In the data rows, 128 means zero.
Some points, one per row:
[130, 118, 128, 125, 146, 124, 131, 121, 158, 96, 111, 108, 131, 134, 128, 73, 108, 156, 138, 151, 127, 119, 117, 127, 90, 108]
[142, 145, 125, 143, 133, 126, 118, 132, 84, 175, 108, 132, 136, 120, 134, 143, 149, 121, 126, 149, 128, 133, 166, 150, 119, 110]
[126, 121, 144, 104, 174, 122, 132, 147, 157, 76, 113, 146, 151, 130, 135, 131, 168, 123, 105, 150, 125, 174, 130, 123, 99, 109]
[0, 91, 155, 115, 20, 163, 113, 120, 81, 83, 255, 0, 0, 133, 33, 114, 0, 255, 161, 0, 126, 0, 141, 0, 120, 255]
[144, 143, 143, 115, 123, 130, 114, 134, 81, 187, 121, 135, 138, 127, 158, 154, 205, 91, 101, 154, 128, 155, 164, 155, 194, 122]
[131, 118, 110, 117, 138, 116, 131, 126, 170, 106, 109, 145, 138, 133, 118, 127, 110, 126, 140, 147, 122, 110, 114, 127, 102, 99]
[129, 116, 118, 125, 126, 116, 136, 127, 166, 95, 125, 138, 145, 131, 126, 117, 105, 131, 148, 147, 126, 122, 116, 131, 112, 103]
[130, 121, 118, 115, 115, 126, 130, 137, 173, 84, 130, 142, 143, 124, 112, 127, 120, 123, 143, 146, 126, 135, 112, 127, 111, 115]
[141, 139, 123, 150, 123, 121, 114, 129, 94, 190, 103, 135, 138, 123, 136, 161, 119, 139, 143, 149, 126, 130, 205, 148, 127, 92]
[135, 157, 116, 178, 134, 123, 131, 123, 65, 208, 120, 151, 145, 129, 141, 139, 143, 73, 122, 147, 127, 119, 129, 133, 123, 94]
[133, 159, 125, 160, 119, 119, 127, 118, 58, 214, 79, 138, 137, 124, 126, 125, 113, 134, 124, 146, 123, 87, 129, 130, 109, 101]
[125, 115, 97, 111, 105, 116, 130, 130, 168, 94, 117, 153, 130, 118, 133, 133, 105, 126, 143, 138, 123, 111, 104, 122, 112, 103]
[125, 113, 124, 118, 124, 121, 128, 117, 165, 92, 132, 98, 118, 125, 128, 85, 100, 152, 136, 141, 131, 127, 119, 125, 97, 120]
[128, 116, 121, 118, 194, 114, 127, 114, 161, 117, 87, 148, 143, 158, 121, 126, 109, 130, 147, 148, 129, 115, 123, 125, 114, 101]
[143, 132, 140, 152, 120, 127, 128, 149, 122, 136, 141, 142, 180, 137, 117, 126, 196, 92, 100, 133, 131, 170, 149, 147, 250, 104]
[123, 119, 99, 116, 111, 116, 132, 131, 173, 104, 123, 148, 134, 129, 124, 140, 109, 133, 146, 144, 128, 110, 107, 118, 115, 105]
[127, 121, 117, 105, 103, 114, 136, 131, 170, 82, 118, 147, 136, 118, 132, 128, 109, 125, 119, 149, 124, 117, 113, 124, 118, 91]
[126, 122, 123, 116, 140, 123, 129, 125, 175, 98, 126, 154, 129, 136, 109, 130, 112, 117, 141, 150, 131, 131, 122, 124, 113, 116]
[134, 121, 119, 129, 122, 118, 132, 119, 157, 95, 118, 153, 141, 130, 124, 140, 100, 125, 150, 145, 127, 108, 116, 124, 117, 114]
[130, 136, 127, 158, 119, 112, 132, 144, 113, 153, 158, 140, 165, 133, 131, 122, 195, 71, 98, 126, 125, 184, 143, 132, 244, 103]
[131, 119, 130, 143, 130, 121, 129, 110, 148, 89, 121, 118, 156, 131, 121, 94, 93, 147, 155, 140, 134, 117, 115, 131, 125, 106]
[137, 112, 127, 111, 130, 125, 133, 165, 168, 94, 127, 149, 141, 126, 127, 141, 151, 114, 125, 149, 127, 161, 118, 138, 105, 120]
[158, 182, 136, 89, 74, 127, 110, 116, 0, 255, 48, 114, 130, 116, 250, 149, 181, 64, 77, 147, 121, 68, 131, 148, 154, 114]
[131, 120, 127, 141, 130, 117, 129, 109, 148, 81, 119, 120, 154, 127, 117, 102, 91, 152, 153, 144, 131, 114, 118, 127, 126, 112]
[133, 122, 127, 138, 134, 118, 129, 112, 153, 89, 119, 116, 158, 132, 115, 90, 87, 152, 151, 140, 136, 116, 123, 127, 123, 108]
[133, 126, 128, 145, 140, 126, 132, 110, 143, 93, 129, 120, 145, 131, 126, 100, 107, 152, 158, 146, 132, 132, 114, 125, 83, 116]
[0, 89, 142, 123, 89, 145, 118, 117, 93, 76, 255, 0, 0, 123, 26, 84, 0, 255, 228, 0, 131, 13, 123, 0, 188, 255]
[143, 175, 121, 187, 166, 124, 126, 115, 20, 255, 116, 230, 91, 133, 171, 225, 158, 0, 114, 171, 126, 123, 120, 141, 4, 118]
[145, 119, 172, 132, 168, 145, 131, 157, 132, 104, 121, 140, 162, 136, 112, 132, 232, 118, 74, 145, 127, 201, 174, 168, 215, 138]
[177, 119, 119, 102, 78, 203, 129, 147, 149, 69, 129, 134, 159, 95, 119, 124, 214, 137, 105, 143, 126, 232, 113, 207, 102, 179]
[149, 130, 112, 155, 132, 132, 131, 132, 123, 135, 143, 155, 119, 129, 116, 132, 131, 96, 138, 150, 130, 157, 134, 144, 111, 117]
[129, 118, 116, 117, 97, 117, 130, 131, 165, 80, 122, 152, 140, 117, 125, 132, 113, 118, 137, 149, 130, 125, 112, 125, 115, 109]
[140, 149, 120, 150, 132, 128, 125, 126, 91, 170, 112, 135, 137, 129, 113, 123, 112, 129, 134, 148, 123, 96, 131, 135, 129, 106]
[141, 155, 126, 116, 131, 118, 122, 124, 68, 232, 123, 132, 141, 130, 180, 139, 184, 59, 93, 155, 127, 123, 143, 138, 178, 99]
[138, 161, 116, 135, 132, 121, 124, 124, 52, 239, 117, 133, 140, 125, 175, 125, 165, 66, 107, 155, 125, 114, 138, 141, 138, 100]
[133, 113, 104, 114, 101, 117, 132, 140, 173, 80, 122, 146, 133, 114, 132, 132, 128, 125, 130, 148, 130, 132, 110, 125, 104, 111]
[141, 152, 113, 155, 136, 121, 132, 125, 70, 202, 109, 135, 134, 128, 146, 124, 145, 95, 114, 148, 124, 106, 134, 136, 134, 106]
[140, 131, 142, 140, 155, 133, 124, 146, 113, 136, 121, 137, 143, 132, 121, 141, 198, 110, 101, 148, 131, 171, 162, 158, 175, 128]
[73, 104, 169, 117, 65, 156, 128, 130, 125, 84, 170, 59, 211, 133, 70, 125, 22, 223, 98, 0, 126, 62, 155, 77, 113, 135]
[138, 119, 115, 119, 159, 140, 128, 115, 158, 91, 114, 133, 168, 138, 115, 127, 133, 142, 150, 140, 121, 144, 118, 144, 117, 128]
[131, 114, 123, 122, 111, 119, 131, 121, 169, 82, 128, 133, 146, 125, 125, 115, 104, 134, 138, 146, 132, 116, 112, 123, 117, 106]
[128, 119, 118, 131, 118, 121, 132, 118, 159, 91, 132, 142, 147, 125, 128, 123, 107, 129, 156, 145, 123, 118, 114, 129, 117, 108]
[140, 159, 128, 151, 130, 124, 128, 116, 54, 217, 111, 157, 147, 128, 147, 147, 124, 93, 124, 159, 121, 89, 131, 142, 145, 94]
[137, 132, 135, 144, 148, 136, 131, 143, 105, 147, 116, 135, 144, 128, 125, 131, 187, 110, 104, 152, 129, 163, 160, 155, 179, 121]
[128, 113, 115, 111, 92, 119, 134, 147, 162, 69, 123, 151, 142, 104, 129, 135, 126, 121, 108, 147, 128, 140, 115, 124, 103, 104]
[151, 124, 124, 132, 133, 147, 131, 146, 140, 119, 128, 142, 143, 131, 111, 139, 165, 134, 143, 146, 132, 157, 133, 164, 190, 132]
[129, 117, 118, 125, 146, 119, 132, 125, 165, 87, 119, 149, 147, 133, 127, 123, 118, 123, 139, 147, 124, 126, 118, 129, 109, 100]
[140, 176, 116, 149, 145, 118, 124, 118, 18, 255, 99, 159, 134, 128, 188, 155, 158, 39, 107, 156, 128, 90, 125, 137, 82, 98]
[148, 149, 125, 137, 113, 127, 121, 120, 81, 184, 126, 138, 133, 132, 138, 134, 123, 119, 131, 153, 124, 104, 132, 147, 159, 109]
[19, 106, 124, 117, 108, 146, 126, 120, 136, 85, 199, 0, 0, 133, 85, 100, 24, 255, 173, 0, 132, 55, 124, 10, 114, 255]
[129, 121, 120, 119, 142, 122, 134, 109, 160, 100, 105, 141, 139, 130, 132, 114, 93, 136, 131, 146, 135, 114, 118, 127, 115, 99]
[15, 108, 139, 122, 105, 155, 123, 120, 136, 79, 232, 0, 0, 129, 53, 103, 44, 255, 149, 0, 125, 85, 141, 6, 133, 255]
[130, 122, 123, 139, 141, 124, 131, 109, 139, 106, 115, 127, 150, 137, 116, 104, 98, 139, 149, 147, 137, 113, 118, 129, 118, 104]
[128, 114, 94, 115, 113, 116, 129, 125, 168, 105, 120, 146, 131, 125, 143, 140, 103, 126, 141, 139, 130, 109, 107, 115, 106, 103]
[133, 116, 130, 124, 138, 123, 133, 124, 159, 100, 117, 110, 121, 136, 124, 87, 106, 144, 131, 147, 129, 123, 122, 131, 89, 112]
[134, 121, 130, 124, 145, 118, 131, 122, 158, 99, 117, 104, 122, 132, 123, 75, 109, 157, 139, 151, 124, 127, 114, 130, 79, 107]
Then 10 other points, each followed by its number:
[168, 115, 115, 107, 95, 182, 130, 138, 155, 77, 131, 142, 164, 103, 114, 126, 185, 140, 116, 153, 124, 202, 116, 190, 106, 152] 0
[133, 119, 123, 133, 126, 122, 131, 113, 152, 95, 136, 124, 133, 129, 134, 107, 103, 135, 155, 151, 123, 128, 112, 127, 90, 114] 1
[141, 162, 115, 172, 164, 126, 125, 116, 60, 205, 124, 223, 104, 129, 124, 211, 127, 36, 126, 182, 126, 107, 127, 139, 124, 113] 2
[136, 141, 119, 147, 120, 120, 126, 124, 109, 188, 104, 139, 135, 124, 120, 146, 105, 138, 142, 144, 128, 99, 140, 128, 108, 106] 3
[141, 148, 118, 149, 132, 131, 126, 121, 89, 184, 130, 146, 147, 129, 129, 132, 124, 106, 132, 152, 124, 102, 134, 144, 176, 94] 4
[141, 155, 120, 162, 132, 128, 130, 126, 64, 196, 104, 130, 138, 123, 138, 121, 142, 101, 116, 145, 129, 109, 139, 143, 129, 103] 5
[136, 158, 123, 119, 133, 120, 119, 114, 44, 255, 123, 130, 138, 125, 199, 133, 178, 51, 94, 159, 129, 109, 133, 136, 136, 91] 6
[131, 115, 137, 113, 113, 126, 134, 152, 159, 77, 122, 153, 151, 116, 132, 139, 153, 115, 102, 151, 125, 166, 115, 132, 110, 107] 7
[137, 157, 116, 165, 147, 121, 128, 120, 66, 223, 133, 151, 142, 133, 153, 135, 160, 56, 116, 157, 128, 129, 130, 134, 114, 97] 8
[132, 116, 105, 114, 118, 120, 128, 141, 174, 84, 124, 150, 139, 125, 130, 131, 121, 117, 132, 145, 127, 123, 106, 129, 111, 100] 9
Which two of these numbered points are nearest to each point below, ignoring the 2 directions in which the first points spread most? Their numbers follow each, nearest first.
[137, 117, 154, 105, 112, 124, 132, 171, 149, 84, 127, 152, 155, 107, 133, 141, 176, 118, 79, 146, 132, 182, 122, 138, 108, 110] > 7 9
[190, 120, 125, 103, 81, 205, 134, 140, 152, 69, 128, 142, 179, 96, 116, 130, 221, 139, 95, 158, 129, 235, 116, 220, 102, 173] > 0 7
[138, 162, 113, 167, 133, 124, 128, 125, 61, 204, 100, 135, 137, 124, 145, 121, 145, 98, 120, 147, 126, 106, 127, 138, 127, 102] > 5 1
[171, 114, 121, 109, 95, 183, 128, 128, 151, 71, 127, 143, 171, 108, 110, 131, 186, 135, 121, 155, 128, 200, 118, 198, 110, 157] > 0 7
[137, 162, 130, 98, 135, 105, 123, 119, 48, 255, 131, 134, 140, 129, 211, 138, 192, 32, 85, 164, 127, 113, 138, 122, 147, 85] > 6 9
[130, 121, 126, 134, 133, 126, 130, 109, 152, 98, 136, 115, 131, 130, 128, 100, 109, 136, 157, 152, 126, 132, 118, 132, 81, 125] > 1 8
[134, 131, 109, 140, 117, 119, 120, 122, 124, 186, 114, 142, 131, 127, 123, 148, 106, 142, 157, 149, 126, 109, 147, 128, 112, 101] > 3 1
[179, 114, 125, 102, 69, 207, 129, 159, 147, 66, 131, 131, 141, 99, 118, 131, 226, 135, 106, 126, 123, 243, 112, 220, 104, 202] > 0 7
[130, 154, 121, 115, 144, 107, 125, 117, 55, 253, 133, 136, 147, 132, 190, 134, 187, 39, 96, 165, 125, 116, 133, 128, 137, 82] > 6 8
[137, 128, 110, 137, 93, 113, 109, 122, 119, 209, 112, 144, 127, 130, 138, 169, 105, 134, 165, 151, 127, 113, 158, 130, 134, 101] > 3 4
[147, 136, 115, 144, 110, 125, 119, 130, 113, 163, 116, 138, 130, 127, 123, 145, 115, 134, 153, 154, 130, 112, 135, 143, 112, 120] > 3 1
[137, 165, 121, 158, 123, 126, 129, 114, 33, 234, 79, 127, 135, 118, 159, 122, 143, 96, 113, 150, 125, 95, 132, 134, 117, 107] > 5 1
[129, 116, 127, 135, 132, 125, 133, 118, 149, 94, 139, 123, 127, 127, 126, 100, 104, 133, 154, 150, 131, 132, 114, 128, 82, 119] > 1 8
[144, 168, 123, 108, 132, 118, 120, 116, 30, 255, 118, 132, 139, 129, 210, 136, 174, 35, 88, 163, 124, 96, 132, 132, 127, 90] > 6 9
[130, 117, 129, 146, 145, 124, 133, 109, 148, 94, 132, 115, 137, 134, 122, 94, 110, 154, 158, 144, 126, 134, 114, 126, 58, 116] > 1 8
[132, 117, 111, 117, 118, 117, 132, 137, 173, 89, 126, 154, 138, 127, 126, 136, 113, 116, 142, 149, 123, 122, 109, 125, 105, 103] > 9 1
[130, 112, 110, 113, 121, 116, 130, 139, 169, 88, 120, 152, 137, 122, 125, 134, 117, 121, 137, 145, 126, 124, 109, 126, 105, 104] > 9 1
[137, 165, 124, 104, 149, 106, 120, 121, 41, 255, 127, 141, 138, 128, 212, 142, 186, 29, 89, 172, 128, 106, 136, 127, 118, 80] > 6 9
[148, 172, 114, 181, 185, 122, 127, 111, 40, 236, 117, 255, 57, 133, 129, 255, 132, 0, 111, 194, 133, 103, 126, 138, 70, 137] > 2 9
[134, 125, 129, 144, 135, 123, 132, 107, 149, 93, 129, 114, 141, 133, 121, 95, 111, 147, 159, 145, 130, 135, 117, 132, 73, 118] > 1 5
[137, 162, 122, 162, 196, 119, 128, 113, 58, 228, 141, 230, 54, 129, 137, 215, 132, 15, 120, 199, 131, 110, 135, 135, 106, 133] > 2 8
[173, 120, 121, 102, 85, 190, 134, 145, 154, 69, 133, 133, 154, 103, 119, 127, 200, 140, 107, 139, 125, 216, 113, 204, 102, 169] > 0 7
[138, 144, 124, 147, 118, 126, 128, 127, 96, 179, 107, 140, 127, 129, 122, 137, 111, 137, 139, 145, 124, 97, 130, 137, 114, 110] > 3 5
[135, 125, 129, 130, 155, 122, 135, 112, 146, 108, 100, 125, 150, 136, 116, 93, 95, 135, 135, 145, 139, 109, 123, 131, 121, 103] > 5 1
[129, 121, 123, 117, 121, 118, 134, 125, 166, 86, 139, 102, 114, 125, 122, 80, 110, 158, 135, 147, 130, 131, 113, 128, 88, 128] > 1 5
[142, 147, 119, 147, 140, 129, 126, 128, 98, 171, 139, 147, 151, 129, 120, 132, 128, 103, 141, 158, 123, 114, 128, 145, 207, 92] > 4 5
[135, 167, 117, 162, 125, 123, 123, 115, 43, 225, 84, 124, 128, 118, 157, 127, 141, 103, 115, 151, 123, 96, 138, 140, 116, 107] > 5 1
[126, 119, 105, 108, 116, 116, 135, 142, 167, 79, 119, 153, 136, 118, 128, 135, 119, 116, 129, 149, 127, 119, 105, 123, 110, 97] > 9 7
[123, 123, 122, 139, 195, 119, 131, 114, 165, 115, 117, 196, 0, 151, 99, 193, 101, 82, 145, 154, 148, 139, 122, 127, 47, 208] > 2 9
[137, 165, 122, 114, 146, 114, 124, 115, 45, 255, 128, 141, 141, 130, 203, 138, 178, 34, 90, 166, 129, 110, 132, 127, 135, 88] > 6 9
[137, 150, 125, 159, 123, 118, 131, 114, 61, 213, 86, 131, 135, 128, 119, 126, 113, 132, 127, 146, 129, 89, 129, 132, 105, 104] > 3 5
[147, 140, 132, 136, 87, 130, 120, 128, 83, 195, 111, 141, 129, 123, 136, 151, 114, 130, 135, 149, 126, 104, 137, 139, 134, 120] > 3 5
[146, 154, 131, 132, 103, 123, 110, 128, 64, 217, 93, 128, 135, 120, 155, 164, 144, 119, 126, 154, 124, 124, 175, 154, 132, 109] > 3 5
[148, 155, 130, 117, 86, 126, 106, 125, 64, 229, 101, 129, 139, 117, 165, 170, 149, 117, 127, 153, 129, 117, 180, 156, 141, 113] > 3 5
[143, 150, 115, 152, 133, 125, 131, 127, 76, 185, 113, 137, 131, 131, 137, 130, 156, 94, 120, 146, 131, 116, 144, 139, 145, 112] > 5 4
[130, 116, 131, 109, 105, 122, 131, 157, 162, 76, 120, 151, 145, 110, 134, 133, 147, 120, 94, 153, 131, 154, 115, 133, 102, 101] > 7 9
[132, 113, 133, 111, 96, 117, 129, 151, 161, 65, 125, 151, 143, 103, 132, 138, 144, 121, 90, 152, 127, 152, 119, 129, 109, 106] > 7 9
[129, 122, 130, 141, 150, 127, 136, 113, 147, 99, 134, 109, 126, 129, 119, 82, 100, 148, 149, 147, 132, 127, 120, 129, 71, 130] > 1 5
[140, 160, 121, 122, 131, 121, 125, 122, 52, 242, 120, 136, 134, 131, 178, 132, 178, 66, 100, 154, 130, 110, 139, 135, 155, 106] > 6 9
[142, 160, 138, 90, 106, 120, 113, 122, 46, 255, 115, 133, 134, 126, 214, 153, 193, 47, 85, 155, 124, 115, 141, 136, 178, 104] > 6 7
[142, 152, 118, 159, 162, 123, 125, 119, 70, 199, 127, 251, 57, 127, 157, 237, 155, 0, 129, 169, 132, 129, 129, 138, 4, 139] > 2 9
[122, 116, 97, 112, 105, 111, 131, 140, 174, 82, 125, 148, 122, 110, 137, 133, 111, 124, 123, 144, 130, 120, 109, 114, 104, 100] > 9 7
[128, 114, 102, 117, 100, 121, 131, 133, 169, 86, 120, 151, 136, 121, 129, 136, 114, 121, 142, 150, 123, 126, 105, 120, 115, 106] > 9 1
[142, 155, 141, 75, 100, 110, 112, 116, 44, 255, 117, 130, 138, 128, 223, 151, 196, 41, 77, 160, 125, 113, 144, 132, 188, 96] > 6 7
[135, 115, 133, 109, 94, 126, 127, 150, 162, 70, 120, 152, 144, 111, 125, 133, 149, 119, 101, 148, 123, 158, 116, 133, 105, 113] > 7 9
[136, 128, 138, 164, 166, 124, 128, 113, 135, 104, 118, 59, 60, 133, 107, 36, 82, 185, 157, 166, 145, 147, 125, 132, 0, 165] > 1 5
[137, 152, 118, 172, 128, 123, 132, 124, 77, 194, 132, 146, 144, 131, 139, 131, 157, 70, 121, 150, 127, 132, 135, 133, 141, 98] > 8 5
[130, 130, 125, 141, 163, 123, 135, 107, 139, 116, 93, 120, 145, 140, 112, 95, 88, 142, 144, 157, 142, 119, 120, 134, 113, 104] > 5 3
[144, 161, 131, 106, 105, 127, 114, 121, 47, 255, 102, 130, 130, 126, 188, 149, 168, 80, 102, 149, 125, 99, 151, 149, 156, 113] > 6 9
[137, 155, 119, 176, 138, 120, 131, 122, 62, 208, 124, 163, 136, 126, 141, 150, 148, 61, 115, 150, 129, 120, 131, 136, 115, 97] > 8 1
[143, 140, 121, 164, 136, 131, 126, 125, 105, 164, 140, 159, 149, 135, 106, 140, 126, 98, 141, 156, 127, 111, 132, 145, 194, 92] > 4 5
[150, 183, 132, 92, 93, 121, 119, 117, 0, 255, 74, 120, 129, 118, 241, 148, 172, 53, 81, 146, 128, 68, 132, 140, 148, 117] > 6 9
[131, 114, 129, 112, 105, 119, 134, 153, 159, 75, 128, 148, 144, 108, 133, 133, 148, 115, 102, 147, 124, 156, 113, 126, 106, 104] > 7 9
[128, 119, 125, 127, 153, 117, 126, 113, 152, 109, 109, 160, 142, 138, 114, 146, 111, 125, 156, 146, 125, 117, 126, 124, 113, 111] > 3 9
[140, 115, 133, 109, 130, 134, 132, 178, 158, 98, 132, 144, 133, 125, 136, 141, 161, 118, 108, 143, 129, 179, 115, 135, 111, 124] > 7 9
[135, 121, 128, 108, 127, 128, 135, 169, 161, 91, 127, 147, 144, 124, 128, 138, 158, 119, 110, 148, 126, 165, 116, 132, 104, 112] > 7 9
[136, 152, 119, 148, 136, 125, 124, 131, 80, 189, 118, 136, 133, 126, 139, 128, 159, 97, 112, 153, 129, 123, 145, 147, 150, 108] > 5 4
[127, 117, 125, 128, 169, 117, 132, 111, 173, 106, 116, 179, 18, 148, 102, 165, 99, 95, 142, 148, 143, 140, 121, 123, 70, 181] > 2 9
[186, 119, 127, 105, 80, 211, 129, 145, 153, 70, 124, 146, 175, 92, 114, 133, 231, 134, 94, 156, 127, 242, 115, 224, 100, 176] > 0 7
[131, 113, 109, 116, 103, 114, 129, 131, 169, 78, 122, 151, 141, 118, 125, 136, 111, 121, 126, 150, 126, 123, 114, 124, 117, 105] > 9 7
[135, 116, 131, 111, 125, 133, 128, 165, 166, 83, 121, 146, 149, 126, 131, 134, 164, 114, 112, 153, 128, 168, 119, 136, 106, 115] > 7 9
[126, 117, 123, 129, 171, 121, 130, 115, 171, 103, 121, 169, 41, 149, 102, 155, 105, 107, 143, 149, 135, 136, 123, 126, 79, 167] > 2 9
[129, 119, 100, 109, 107, 114, 127, 139, 168, 81, 116, 148, 128, 114, 131, 138, 124, 127, 126, 144, 124, 120, 106, 124, 104, 105] > 9 7
[133, 160, 121, 165, 123, 121, 125, 115, 60, 206, 78, 137, 129, 127, 121, 127, 112, 133, 121, 147, 129, 85, 131, 134, 106, 109] > 3 5
[142, 176, 118, 186, 154, 119, 127, 114, 34, 241, 114, 213, 112, 129, 160, 209, 153, 11, 118, 163, 127, 115, 120, 140, 42, 108] > 2 8
[129, 114, 127, 107, 110, 121, 128, 149, 159, 80, 128, 149, 149, 116, 134, 139, 144, 119, 105, 152, 129, 153, 117, 127, 109, 105] > 7 9
[149, 177, 130, 110, 102, 128, 117, 110, 12, 255, 75, 120, 130, 119, 209, 137, 168, 69, 96, 146, 126, 82, 135, 142, 138, 107] > 6 9
[131, 116, 124, 120, 193, 113, 128, 113, 163, 115, 77, 151, 145, 158, 114, 127, 106, 126, 154, 150, 126, 110, 125, 129, 110, 101] > 3 5
[142, 161, 113, 178, 136, 119, 133, 116, 60, 213, 114, 158, 145, 131, 148, 145, 144, 59, 122, 150, 131, 118, 125, 138, 109, 93] > 8 1
[175, 115, 124, 103, 85, 183, 138, 150, 153, 67, 131, 142, 164, 101, 118, 127, 203, 134, 92, 161, 125, 221, 115, 202, 99, 161] > 0 7
[127, 121, 114, 116, 111, 121, 129, 122, 163, 86, 119, 147, 142, 116, 131, 132, 101, 123, 128, 143, 131, 115, 110, 129, 119, 96] > 9 1
[141, 150, 123, 131, 124, 129, 118, 125, 77, 201, 134, 143, 149, 133, 148, 134, 133, 97, 127, 166, 127, 98, 132, 138, 190, 94] > 4 5
[91, 113, 255, 106, 213, 219, 127, 161, 79, 83, 231, 10, 85, 137, 80, 133, 190, 250, 35, 0, 125, 218, 205, 128, 143, 255] > 0 7
[138, 116, 163, 109, 187, 135, 129, 172, 149, 103, 112, 152, 153, 142, 138, 142, 194, 117, 103, 145, 128, 200, 125, 143, 113, 130] > 7 8
[125, 118, 102, 117, 109, 117, 131, 146, 177, 85, 126, 148, 138, 120, 112, 127, 113, 125, 129, 150, 128, 125, 116, 123, 99, 102] > 9 1
[96, 114, 255, 110, 158, 213, 132, 149, 84, 80, 226, 37, 213, 136, 68, 130, 146, 239, 16, 0, 127, 177, 192, 132, 103, 255] > 0 7
[138, 139, 119, 151, 134, 135, 125, 129, 111, 150, 141, 138, 156, 133, 114, 125, 135, 115, 146, 152, 130, 117, 125, 150, 205, 95] > 4 5
[143, 168, 123, 142, 140, 119, 130, 111, 28, 255, 93, 141, 139, 121, 186, 143, 165, 57, 101, 155, 130, 92, 131, 133, 105, 96] > 1 6
[115, 108, 255, 111, 156, 213, 130, 145, 86, 78, 216, 52, 255, 139, 71, 133, 151, 224, 0, 0, 131, 188, 203, 151, 100, 224] > 0 7
[144, 149, 130, 134, 105, 123, 111, 125, 75, 203, 98, 137, 138, 122, 150, 161, 145, 122, 129, 154, 125, 126, 186, 150, 136, 108] > 3 5
[126, 121, 89, 112, 99, 113, 127, 125, 171, 93, 132, 144, 128, 111, 145, 135, 105, 125, 132, 133, 123, 114, 110, 115, 106, 100] > 9 1
[141, 136, 123, 149, 127, 132, 123, 130, 107, 160, 134, 139, 147, 130, 123, 132, 127, 116, 143, 152, 126, 109, 130, 143, 184, 104] > 4 5
[139, 147, 128, 140, 124, 123, 115, 133, 84, 185, 106, 131, 142, 124, 140, 165, 138, 128, 135, 149, 132, 134, 188, 149, 123, 98] > 3 5
[140, 158, 121, 174, 132, 127, 125, 121, 54, 215, 102, 140, 141, 128, 141, 135, 146, 82, 119, 146, 126, 103, 127, 137, 118, 98] > 5 8
[145, 156, 118, 135, 122, 122, 124, 123, 60, 223, 104, 129, 128, 123, 159, 135, 156, 89, 111, 149, 125, 104, 145, 146, 143, 110] > 5 9
[140, 170, 124, 133, 128, 123, 127, 111, 25, 255, 96, 132, 136, 126, 192, 134, 162, 58, 100, 152, 128, 90, 132, 138, 124, 100] > 6 1
[138, 161, 116, 163, 143, 119, 125, 122, 55, 221, 122, 142, 147, 132, 153, 131, 154, 68, 117, 156, 123, 112, 134, 140, 125, 98] > 8 5
[131, 123, 127, 119, 190, 113, 133, 117, 158, 117, 86, 147, 150, 150, 117, 130, 104, 129, 150, 147, 129, 114, 122, 122, 111, 103] > 3 5
[124, 113, 101, 111, 106, 118, 132, 128, 167, 93, 129, 151, 126, 111, 140, 138, 105, 124, 132, 137, 128, 116, 110, 123, 107, 104] > 9 1
[140, 161, 120, 129, 124, 128, 121, 124, 46, 230, 96, 127, 131, 120, 168, 133, 154, 90, 114, 153, 128, 100, 141, 144, 137, 110] > 5 1
[143, 176, 126, 126, 116, 123, 121, 118, 16, 255, 79, 127, 131, 116, 199, 137, 158, 72, 96, 151, 126, 86, 130, 136, 126, 105] > 6 1
[155, 185, 139, 100, 85, 121, 114, 110, 0, 255, 56, 117, 132, 113, 237, 154, 171, 65, 81, 147, 121, 70, 129, 145, 139, 117] > 6 9
[137, 140, 116, 152, 138, 136, 133, 131, 112, 151, 136, 143, 162, 131, 112, 125, 131, 122, 144, 148, 128, 119, 127, 147, 198, 96] > 4 5
[83, 112, 255, 102, 224, 224, 130, 165, 74, 84, 240, 0, 8, 139, 81, 132, 196, 255, 45, 0, 127, 219, 205, 116, 172, 255] > 0 7
[131, 114, 107, 110, 98, 115, 130, 131, 167, 81, 127, 156, 134, 116, 135, 136, 114, 122, 118, 147, 126, 119, 108, 128, 111, 98] > 9 7
[0, 99, 255, 112, 58, 207, 119, 142, 55, 85, 255, 0, 0, 133, 27, 125, 0, 255, 113, 0, 126, 62, 185, 0, 115, 255] > 7 0
[142, 155, 125, 139, 115, 123, 117, 124, 61, 221, 90, 127, 132, 121, 153, 146, 142, 112, 126, 146, 125, 110, 164, 145, 128, 101] > 3 5
[142, 150, 125, 146, 132, 126, 129, 120, 89, 180, 126, 140, 150, 130, 127, 126, 129, 109, 136, 157, 128, 106, 129, 142, 173, 95] > 4 5
[142, 165, 118, 160, 121, 124, 128, 120, 37, 237, 65, 121, 129, 118, 151, 128, 136, 113, 108, 144, 127, 94, 141, 139, 113, 98] > 5 3
[148, 169, 126, 117, 100, 127, 118, 120, 24, 255, 82, 126, 130, 120, 199, 140, 154, 88, 108, 151, 123, 92, 148, 139, 138, 112] > 6 1
[136, 141, 119, 157, 140, 132, 125, 132, 100, 159, 134, 141, 154, 130, 112, 127, 125, 115, 143, 151, 127, 111, 126, 147, 196, 96] > 4 5
